Each path below is one point turned by a fixed rotation once a step. After each direction that follows a path, write how fast that rotation turns it, in degrees a step (0 if it stays still).
Each turn is a multiple of 5 degrees from 10 to 175, or 0.
Each row of a path follows its step; steps can be skipped.

step 0: [-20  -6 -18   6   5   8   6  11   6 -15   1   5  15  28  -2  -8  -1   9
  -2  19  -6   2  11  -3 -14  -5 -37   1   2   9 -15 -15  -4   4  11  16
  -7  -5  14  -1   2  -8  -2  -5  12   7   6 -29   3  -8   1   6  -4  11
 -11   5]
step 2: [  4  -1 -16   2  12  -9  -1   5  -9   1   9 -18   2  10 -20   4   0  24
 -14   7   2 -14 -11 -17  -8  -7  12 -16 -10   7  10  16   7  30   2  15
  -2 -15  -9  -1  12 -12  -7  25 -10  -9   2   3   2  19  -1   3  -9  -1
 -11  12]
step 3: [ -6  10 -13  10 -14 -10 -12 -17  12   7  -1  -5  10  -9  12  16  -6  -2
   1  -4 -20  -9 -31 -14  -2   3  -7 -12   3   7  11 -11   5  -5   5   1
 -15   2 -14   9 -27  -4  -2  23   8   5 -15 -20   2  -3   8  11  -9   0
 -10   8]
step 4: [ 16  -4 -10 -11   3   7   6  -8  14   1   7 -23  28  -9 -17   5  -8 -13
   7   3   7  -6  -4 -13  15  11   3   7  -3  -7  20  -3   4  -6  20   3
  -6  12   3  21  23   7  -2  -9   6  -3   0 -14   6 -15   2   6  -4 -27
   7  14]
step 5: [-13 -10   0  16  -1  -8   9 -15  -3  -4 -11   4  -6 -10 -19 -13  16 -17
  16  16  -4   2 -12   0  23 -15  -6  -8  16 -12  20  11  12  11   0   0
 -11  -3  -4  12   5   0 -28   2 -14  -7  -9  13   8  -9  -5   6  -1   1
  24  -7]
step 6: [ -4   5  -6  16 -11  -1 -10   6 -13  -9   5  12   6  -8  -6 -27   4  -7
 -14   8   5  25 -23  -8  11   7   6  20  15  12 -13   4  26  -7  10   3
 -13 -15 -16   6  -4  -4   9 -15   5  -3  12  -3   6  15  12   1   1 -13
   5   5]
step 8: [ 20   5  -3   0 -10 -20  10 -10  -1  -4   3  19  -1 -10  -2   0   9   9
  14 -18  -8  -5   6   4 -12 -40  18   7 -21   9   3   0  14  -4  -1   8
  -3  -3  -3 -10  10   5  -9 -18  16  -9   9  13 -11   8 -11   4   9 -17
   8   2]
step 11: [ -2 -19   4 -12  -5  10  -9   1   2   3  -5   7   8  14 -16   7  -3   9
  -6  -4   1  18   9  16  -1 -20   5  -8   3 -38 -14   6 -14  -6  -2  13
   0 -14   0   7   8   5  11  -4  17   4 -30  -4  -8  -6 -17   1   6   9
  18   0]
step 12: [ -1 -27   0  -2 -11   7 -25  -2  -9  -8  18   4 -14   7   7 -22  18  22
   9  -1  -1   5  -2  -7   2  12  15  -9   2  -9   3  10  -9  14 -14  23
  -8  11   0 -20   3  13  12  20   1   8   4   3   6   7  -5  -4  17  -8
  -5 -12]
step 14: [  7  12  -8  -3  19  -8  -8  -5  -1   4  -5   3   7  -5  11   3   7  13
  12 -12  -4 -21   8   4   0  11  18  11  -4 -23   4  23 -16  -7   6 -18
 -30  22  11  24  -4  -6   7   1  11  -2   1  -8  -2  -6 -11  -9  13   5
  -9   7]
Directions:
[ 1  3 -3  3  2  3 -2 -3  4  3  2 -4  1  3  5 -1 -4  5 -2  1 -4  4 -5 -6
 -3  2 -3  2  2 -2 -2 -4  0 -3  0 -2  3 -1  0  1 -3  5 -3 -6  0 -2  2  1
  6 -2  1 -2  2  3 -2  0]  110
[ 3 -1  0  5  2  0 -2  5  2  0  8 -1 -3 -1  1 -1  3  1 -2 -2  1  7  0  3
  6  0 -4  0 -6 -4 -2  1  2  7 -2  2  3 -3 -3  0 -3 -1  0 -2 -1  0 -5 -3
 -2  4  1  0  2  0 -2  2]  70
[ 0  4  1  5  0  2  2  3  1  1 -1  2  0 -2  2 -3 -6  1 -1 -1  1  0 -2 -5
  5  6  1 -5  0  0  7  3 -3  1  2  2 -5  2 -1  3  3  3 -2  3  3  4 -3  0
  1  2 -6  0  0  2  1  2]  35
[ 0  3  0  1  2 -3 -3  1  2  6 -1  2  3  6  0 -1 -3  1  1  1 -1 -2  3  1
  0  1 -1 -1 -1 -3  1  4  2  3  0  2  3  0  7 -1 -1 -5  7  4  1  4  3 -1
  2 -3 -1  5  7  2 -2 -5]  25
[-1 -1  1 -2 -2  1  0  0  0  3 -1 -1  0 -4  1  1  2  1  1 -1  5  7  4 -1
  1  2 -4 -3  0  7 -1 -4 -1 -4  8 -1 -3  0  0  0 -5 -5  1  3  3  2  3 -5
  3 -1  2 -2  2  1 -3  2]  110
